In the rows, zero is written as 128.
Each run below is a few steps of one of 8 hidden systems, one row a step.
path 1, z317 (9 x 18):
[[ 83 174 102  55 124  87 140 134 133  88 204 103 128  71 110 161 145 113]
 [ 93 129 123 128 150 139 145 148 229 110 162 137 104 115  96 100  74 171]
 [143 154 134 112 180 127 155 155 112 107  71 153 170 156  98 146  81 203]
 [134  78 129 143 144 111 148 132  76 146  88 143 147 167 103 126  64  61]
 [138  65  97 123 114 153  99  73 115 159 133 160 183  95 146 148 157  85]
 [ 92 139  84 116  66 103 134  99 160 135 106 101 138  65 157  87 185 114]
 [150 142 159 125 119 136 109 107 195  93  98  64  95 131 150  81 145 177]
 [146 149 175  93 185 128 108 148  65  76 126 103  77 149 123 124 112 156]
 [101  93 140 140 165 168 122 165  73 129 183 190  78 124 115 139  89 100]]
path 2, z623:
[[120 178 151 142 111 122 126 147 118 134 136 119 113 137 140 148 175 150]
 [106 165 127 157 128 106 157 151 111 141 114 135 140 168 128 121 144 128]
 [132 132 131 159 106 125 134 120 127 160 112 137 164 157 136 145 151 114]
 [126 134 137 119 121  93 134 107 143 132 104 108 171 143 115 143 132 119]
 [100 133 136 115 109 113 138 121 175 130 132 126 146 111 113 143 133 116]
 [107 137 164 125 133 129 121 138 151 126 118 146 127 115 109 145 121 151]
 [ 97 123 150 128 148 131 128 140 108 135 129 163 131 128 112 139 118 119]
 [124 120 130 116 139 144 124 120  93 126 129 151 155 120 135 151 149 117]
 [117 128 118 106 136 135 146 114 123 108 112 127 157 121 140 118 156 125]]
path 3, z676 (9 x 18):
[[135 121 131 104 146 136 121  88 171 103 164  89 147 152 140 128 162 115]
 [ 99 130 116 112 119  81 112  82 157 129 133  86 149 135 130 105 161 101]
 [ 94 118 113 123 126  70 110 101 104 142  92 110 134 121 124  86 124 104]
 [118  95 127 124 150 110 117 129  70 132  99 141 117 127 114 106  84 100]
 [134  89 153 112 168 164 122 138  89 107 139 154 107 126 119 136  89 108]
 [132 114 147  95 166 174 127 128 141  91 186 130 111 127 128 142 125 124]
 [112 133 121 111 146 136 129 105 186 106 183 104 127 140 136 116 157 130]
 [102 137 100 135 132  88 118  89 168 138 141  98 149 158 133  90 159 129]
 [115 115 104 149 124  77 107  92 108 162  95 117 158 151 130  97 135 107]]
path 4, z854 (9 x 18):
[[ 68 125 152 125 125  72 153 115 132 137  68 125 168 143 101 112 125  85]
 [ 81 101 161 140 102 108 109  98 180 157 164 121 127 120 113 143 138  59]
 [ 73 159 161 139  82 108 100 140 130 146 130 139  93  72 129 137 170 136]
 [124 155 200 150 111 130 143 176 152 125  94 134  99 127 103 155 101 157]
 [126 100 183 102 151 119 108 113 120 121  75 144 155 113  94 158  83 138]
 [ 69  84 170 107 170 134 129 106 109 109 129 143 136 136 115 115 137  64]
 [ 89 105 145 168 111 171 119 129 119 168 160 181 120 122 146 137 176  89]
 [108 162 134 184  86 130 143 155 140 167  70 159 137 132 140 118 163 160]
 [130 128 154 148 111  90 126 112 199 146  64 101 148 149 102 119  92 154]]
path 5, z789:
[[129 134 155 105  72 123  82 102 118 153  95 142 158  50 133 190 177 140]
 [ 94 127 105 130  49 108 171 157 137 135  95 124 110  60 127 110 116  72]
 [109  89 175 146 132 178 181 153 179 124 129 165 143 147 105 151  92  72]
 [ 93 118 182 108 191 124 124 129  46 117 141 162 145 166 106 164 134  81]
 [108 171 127 127 116 139  84 146  71 144 183 165  98  83 145 168 187 163]
 [108 163 132 134  63 155 155 141 159 113  81 119 103  69 166  85 196 153]
 [ 95 110 146 187 115 129 180 148 186 137 105 117 102 179 125  64 105  80]
 [133  90 198 155 181 137  96  97 118 151 155 133 149 223 116 161 125  79]
 [148 150 135  98 123  97  64 105  38 135 181 105 121 113 144 186 181 112]]
path 6, z317, 9 rows:
[[ 90 153 200 132 135  69 118 132 108 146 147 114 141 174  89 192 130  78]
 [ 80 108 157 130 129  90  72  92 161 172 180 148 144 115  92 175 121 101]
 [ 78 150 131 121  93  71  93 118 172 157 112 135 144  65 101 152 124 165]
 [137 139 185 126  95  94 114 134 181 125  64  91 112 104  99 136  85 159]
 [150 114 220  83 145 133 108 129 102  94  93 106 119 118 103 178  98 114]
 [ 69  91 184  93 149 149 126 134 102 111 148 166 112  87 103 156 123  63]
 [ 47 115 147 135 124 160 137 124 175 146 116 199 154  89 123 126 166 131]
 [ 91 156 160 162 116 101 144 121 164 149  35 132 166 157 123 101 160 159]
 [143 116 193 152 138  80  82  88 106 150  68  83 133 188 124 123 127 112]]
path 7, z691 (9 x 18):
[[150 165 160 125 174 143 144 174 104  81  96 112  80 164 128  93 100 195]
 [ 65  98 171 166 153 140 135 132 180 139 178 147 106 176 110 109 117  79]
 [145 120 115 162 132 199  94 139 128 154 162 193 113 110 153 141 152 189]
 [ 86 130  64 155 127  71 105 124  79 183 132 156 136 121 116 100 112 127]
 [199 103  72 149  84 128 137 116 127 145 112  92 135 135 152 109 104 106]
 [175 126 165 113 170  99 106 115  97 108 103  85 128 181 109 139  85 141]
 [120 128 182 105 141 134 118 122 140 106 207 102 107 144 119 175 140  78]
 [113 181 136 119 124 143 135 186 117 110 176 150  86  92 122 159 134 175]
 [ 80 140  99 160 102 113 176 176 140 154 120 170 124 113 102 116  86 119]]
path 8, z623 (9 x 18):
[[ 96 152 166  96 128 124 129 128 193 108 190 118 129 108 103 182 140 118]
 [ 81 168 149 124 173 136 129 156 141 116 156 171 121 131 108 142 133 187]
 [ 90 118 108 167 161 150 124 135  85 164 125 203 146 146 134 116 142 145]
 [141 101 100 132 130 126 112  89  77 151  75 148 183 125 150 122 155 122]
 [121 109 109  94  89 106 146  92 145 111  75  90 164  91 139 104 148  90]
 [114 127 182 114  89 137 135 130 199 102 101  92  99  88 125 117 132 117]
 [ 96 134 215 137 145 128 111 157 137 120 138 128  68 141 101 137 105 124]
 [107 136 160 132 161 128 103 146  61 142 190 159 107 149 118 172 134 104]
 [131 164  84 104 150 132 146 128  67 115 159 145 172 140 148 154 183 137]]
path 9, z789:
[[122 125  99  90 142 136 143 107 137 117 196 139 188 124 126 180 158  97]
 [ 78 175 127  69 133  93 141 133 147  86 156 109 133  83 109 144 148 138]
 [ 93 155 172 131 123 111 126 164 174 118 109 128  87 102  98 121  97 173]
 [129 105 184 163 135 133 105 137 112 147  56 144 105 146 115 110  92 139]
 [152  92 119 168 123 148  97 120  64 172 121 163 125 140 147 131 125 106]
 [148 112  85 119 105 167 139 110 107 131 155 140 152 106 167 137 180  99]
 [101 145  96  99 123 131 181 132 166  91 165 107 137 117 134 115 155 100]
 [ 94 149 168 114 165 114 146 142 180  98 150 112 120 160  97 129 110 138]
 [118 145 188 132 158  95  79 130 103 134 113 122 104 150 106 142 110 160]]
path 10, z691 (9 x 18):
[[104  94 138 118  82 125  73 102 148 148 174 125  89  51 128 142 128  81]
 [152 149 141 121  86 126 117 166  47 125  75 134  87  72 131 142 115 149]
 [113 137 162 150 102 104 185 158  93 135  76 118 138 166 117 133 122  58]
 [163 143 152 150 144 187 172 139 143 119 113 142 172 195 152 150 171 141]
 [ 81 156 106 129 180 108 122 107 162 137 170 151 178 167 118 130 161 169]
 [120 122  50 121 106 115 102  95 198 142 177 123 136  84 133 108 130 161]
 [147 101 109 104 113  91  82 111 134 129  84 105 104  69 109 100  62 164]
 [146  78 193 103 111 124 106 113  96 118  94  97 103 105 116 143  97  55]
 [137 146 207 107 131 166 139 157  53  92 121 127 107 133 147 174 171  96]]
path 11, z463:
[[114 132 124 167 147 124 102  89 148 162 109 147 169 174 146 109 179 167]
 [118 111  97 141 129  82 101  75 186 150  90 104 159 138 122  78 119 152]
 [138  98 126  90 114  93 113  97 165 117  70  99 141  78 105 114  76 138]
 [137 132 141  75  96  93 153 156 108  93 107  96 113  71  99 162  73  90]
 [121 150 170 107 100 145 166 188  94 107 165 137 100  96 115 194 124  77]
 [ 90 171 165 160 133 161 153 181  81 141 174 173 111 158 140 164 181 111]
 [ 85 142 113 201 152 156 120 125 133 172 159 182 133 190 153  94 190 152]
 [113 103  77 171 158 137  99  72 173 163  87 154 167 163 149  44 155 188]
 [151  83  67 104 127  94 115  61 181 123  54  88 170 110 130  56  92 154]]
path 12, z854:
[[115 168  58 122 103  55 143 128 115 151 142 114 171 121 117 144 128 127]
 [115 166 101 110  99  81 164 142 177 116 171  85 132 123 110 143 110 109]
 [135 151 117  79 108 114 119 133 152 110 166 109 125  67 113 173 118 147]
 [127 154 148  74 144 148 152 156 122  73 142 119 113  97 119 151 125 148]
 [154 111 140  99 162 190 141 133 118  97 142 160 153 122 128 169 121 142]
 [121 110 108 113 164 174 149 112 112 110 113 168 176 136 146 115 159 136]
 [122 106  91 156 136 166 146 105 168 140 133 149 158 155 156  93 157 124]
 [127 122  82 156 102 126 110 103 172 155 120 124 130 117 152  81 151 161]
 [143 139 117 141 102 104 111 126 169 125 116  82  84 116 135  82 109 160]]
path 13, z463 (9 x 18):
[[100  69  99  91 131 154  74  80 147 135 175 163 134  45 132 129 138 120]
 [148 200  95  86 111 102 133 153 105  90 109  94 112  82 140 126 149 209]
 [180 139 165 163  82 162 182 171 193 112 126  92  99 160 135 136 108 113]
 [124  86 215 143 168 151 121 125  64 129  89 153 133 184 118 144 124  68]
 [ 70 104  75 132 146  88  79  99  74 169 206 150 117 119 130 115 147  80]
 [133 162  74 123 109 151  89 119 163 144 154 158 134  59 150 133 170 232]
 [189 184 121 153 101 121 182 156 177 110  60  79 146 177 141 105 113 196]
 [146  57 193 143 138 141 154 107 160 126  79 108 151 188 107 128  70  38]
 [ 73  75 138  69 172  84  75  85  44 129 151 142 134  87  97 150 117  54]]
path 14, z989, 9 rows:
[[133 142 115  96 198 125 147 145 114  79 121 127 128 150 109 103  85 185]
 [ 97  95  94 130 186 107 115  98 106 144 169 150 156 174 115 114 115  99]
 [121 128 119 140 154 184 108 115 108 137 158 175 143 137 162 129 197 162]
 [110 149  81 131  96 110 133  97 155 135 121 103 146 117 164  87 201 132]
 [160 100 144 148 109 151 109 101 184 123  95  86 101 137 153  77 130 137]
 [178 124 152 113 147  95 100 112  96 112  74  82 129 155 120 125  93 152]
 [132 109 134 111 148  98  63 117  68 138 167 127  94 109 110 147  92 121]
 [108 153  84 114 144 141 130 168  76 114 179 162  90  93 131 118 123 158]
 [108 133  54 148 133 138 189 150 137 121 165 141 130 155 143  78 129 103]]
path 15, z989:
[[ 94 153 111  92 148  73 119 123 136  95 132  82  93 110 114  76 111 151]
 [113  90 123 144 186 141 123 129 122 118 134 141  94 163 115  70  76 133]
 [135 125 107 144 175 134 129 122  56 143 120 163 164 184 138 122 141 136]
 [120 124 100 149 112 140  97  98 103 165 175 144 139 124 165 135 199 108]
 [144 153 108 140  82 151 126 125 163 122 129 104 101  97 171  97 186 161]
 [162 124 114 137 107 100 137 117 176 116  90  63 114 146 130  79  95 131]
 [184 100 161 127 167 123  88 118 106 126 112 109 120 168 108 143  64 140]
 [133 141 116 101 156  98  81 128  54 136 167 145 127 111 112 173 110 151]
 [ 85 137  65 114 127 139 128 149 116 123 206 163  97  74 137 113 138 135]]
path 16, z676, 9 rows:
[[143  88 118 139 154 190 139 111 169 113 180 128 114 164 150  95 134  97]
 [148 127 129 120 146 140 114  79 149 110 142  83 142 172 166 101 191 122]
 [124 120 108 123 100  75 101  79 128 145 139  74 138 132 143 113 161  75]
 [109 103 122 113 112  83  90  93  94 134  75 107 111  89 131  78 121 110]
 [134 106 128 105 151 104 122 146  65 112 104 120  91 115 107 105  59 111]
 [128  93 178 118 176 161 111 147 114 103 154 146  81 134 105 135  72 124]
 [129 129 149  99 185 165 108 124 144  95 208 135 115 142 123 155 134 150]
 [110 129  93 116 145 123 117  90 206 126 202 116 152 139 132 123 155 137]
 [111 127  81 134 132  86 123  75 176 142 106 101 178 153 136  80 153 138]]

Which system made each run below?
path 17 (2 x 18):
[[105 110 140 156 156 173 146 156 146 115  95 165  90 132 125  74 100 156]
 [132  86  86 133 152 150 150 128  85 119 102 149 123 132 141  67 100 106]]
	z463
path 18 (2 x 18):
[[153 124 150 147 115 119 103 118 116 140  63 109 116 136 138  99 122 153]
 [149 101 117 139  99 102 120 120 113 149 110 110 127 123 124 124  97  90]]
	z463
path 19:
[[ 70 120 103 112  87 114 139 112 119 126  46 140 133  52 147  65 168 123]
 [ 83  75 118 174 115 157 142 130 204 153 159 157 102 123 120  86  96  79]]
	z789
path 20:
[[125 161 163 102  97  82 106 123  98 121 152  72 108 116 129 160 161  89]
 [117 152 184 157  88 131  95 150 142 155 155 129  84 112 126 164 153 137]]
	z463
path 21 (2 x 18):
[[112 130 118  92 154  92 147 133  85 117 147 138 162 134  96 168 102  92]
 [ 96  83  94 131 124 126 126 103 174 151 153 156 152 107 114 121 104 100]]
	z317
path 22:
[[112 101 142 145 116 161 149 161 137 130 141 155  92 113 123 122  97  95]
 [129 136 135 131 130 173 154 136 133 125 113 167 174 134 138 157 162 149]]
	z317
path 23:
[[157 183 126  71 155 117 188 156 113  66 152  85 153 157 120 164 130 135]
 [156 121  98  85 175 154 131 113 138 107 202 144 184 138 122 186 126 145]]
	z854
path 24, 2 rows:
[[145  67 137 128 161 193 115 113  91 127 148 168 126 134 142 130 120  91]
 [158 101 123  82 149 184 134 108 125  80 162 113 127 116 155 126 149 108]]
	z676
path 25 (2 x 18):
[[116 125 128 128 109 176 137 135 147 119 146 144 114  94 151 127 170 128]
 [ 98 129 147 125 134 132 159 138 140 103 120 114 113 141 130  94 140 102]]
	z789
path 26 (2 x 18):
[[123 122 113 110 122 163 117  96 148 129 144 155 176  97 148 157 189 143]
 [102 150 123 136 137 150 150 128 179 111 126 135 132 135 144  93 166 169]]
	z854
path 27:
[[144 146  69 149  99 134 121 126 104 156 199 132 130 129 167 142 184 116]
 [160 152 139 150 116 158 111 104 164 145 115 130 162 148 157 149 191 188]]
	z463
path 28, 2 rows:
[[ 75 148 124  81 141 101 134 129 118 107 129 145 146  79 109 137 137 137]
 [ 81 125  96 132 144 121 169 150 148 125 140 154 129 123 107  99  92 121]]
	z676
path 29, 2 rows:
[[104 154  86 150 102  68 140 124 224 147 120  96 131 129 104  88  91 159]
 [124 126 147 177  86 112  95 153 171 181 118 154  96  97  95 150  67 163]]
	z623
path 30, 2 rows:
[[151 156 128 196  72 140 135 155 169 182 108 149 135 144 136 149 140 161]
 [135 133 124 161 127  96 108 105 136 180  93 151 193 159 108 161 118 159]]
	z691
path 31:
[[120 121 116 142 119 144 138  89 207 144 162 121 179 154 147 136 182 114]
 [100 135 170 107 156  96  98  85 154 115  76 100 150 141 118 106 152 158]]
	z463
path 32:
[[ 99 151 107 139 133 101 118 117 151 148 128 139 152 134 122 117 146 162]
 [ 99 117 134 134 117 101  96  94 168 147 111 119 134 113 126 105 141 137]]
	z789
path 33, 2 rows:
[[ 94 145 157 141 157 120 122 120 152 117 133 114 114 170 132  95 156 147]
 [127 111 120 158 142 133  87 127 146 158 158 158 109 128 117 124  97 165]]
	z854
path 34:
[[120 133 174 133 127 146 147 149 141 109 126 116  99 145 127 123 131 108]
 [103 109 159 148 144 141 116 134  95 135 130 146  99 141 133 112 131 100]]
	z463
path 35:
[[ 76 100 115 105 199 133 105 117  88 116 157 170 119 127 113 104 109 138]
 [130 135  50 112 143 141 124 136 139 114 180 138 106  95 138  93 120 180]]
	z463
path 36, 2 rows:
[[174 156  99 179  83 122 140 141 105 172 100 128 154 163 155 142 155 137]
 [155 152 113 149 138  77 133 111 139 147 112  98 180 195 118 138 120 146]]
	z691
path 37 (2 x 18):
[[141 131 187 144 142 188 179 144 176  93  94 124 140 180 140 122 149 127]
 [114 178 170 136 115 114 140 129 115 130 164 103 143 176 144 174 208  93]]
	z676
path 38:
[[146 148 154 178  55 150 137 182 120 167 105 160 102  96 131 166 122 134]
 [156 177 139 145  90 164 139 183 114 130 111 158 105  88 138 160 140 192]]
	z676
path 39:
[[ 89 153 147 101 171 100 113  84 124 111  88 114 176 153 136 106 194 156]
 [ 96 145 114 115  98 111 117  87 200 120 155  84 127 105 151  99 197 123]]
	z691
path 40:
[[ 71 131 156 100 153 145 130 141 104 114 120 183 139  89 114 145 146 140]
 [ 89 122  80 130 102 144 167 133 121 135 118 160 150  91 150 101 165 100]]
	z691
path 41:
[[107 146 184  61 117 117 126 121 138  82 118  96 125  73 117 160 153 113]
 [114 156 158 140 103 112 150 193 123 122 125 127  67 105 101 132  79 129]]
	z789
path 42:
[[134 100 156  90 191 170 114  99 131  79 134 118 119 143 140  98 141 142]
 [ 68 126 141 111 154 131 101 123 125 107 182 127  78 107 132  94 157 116]]
	z691
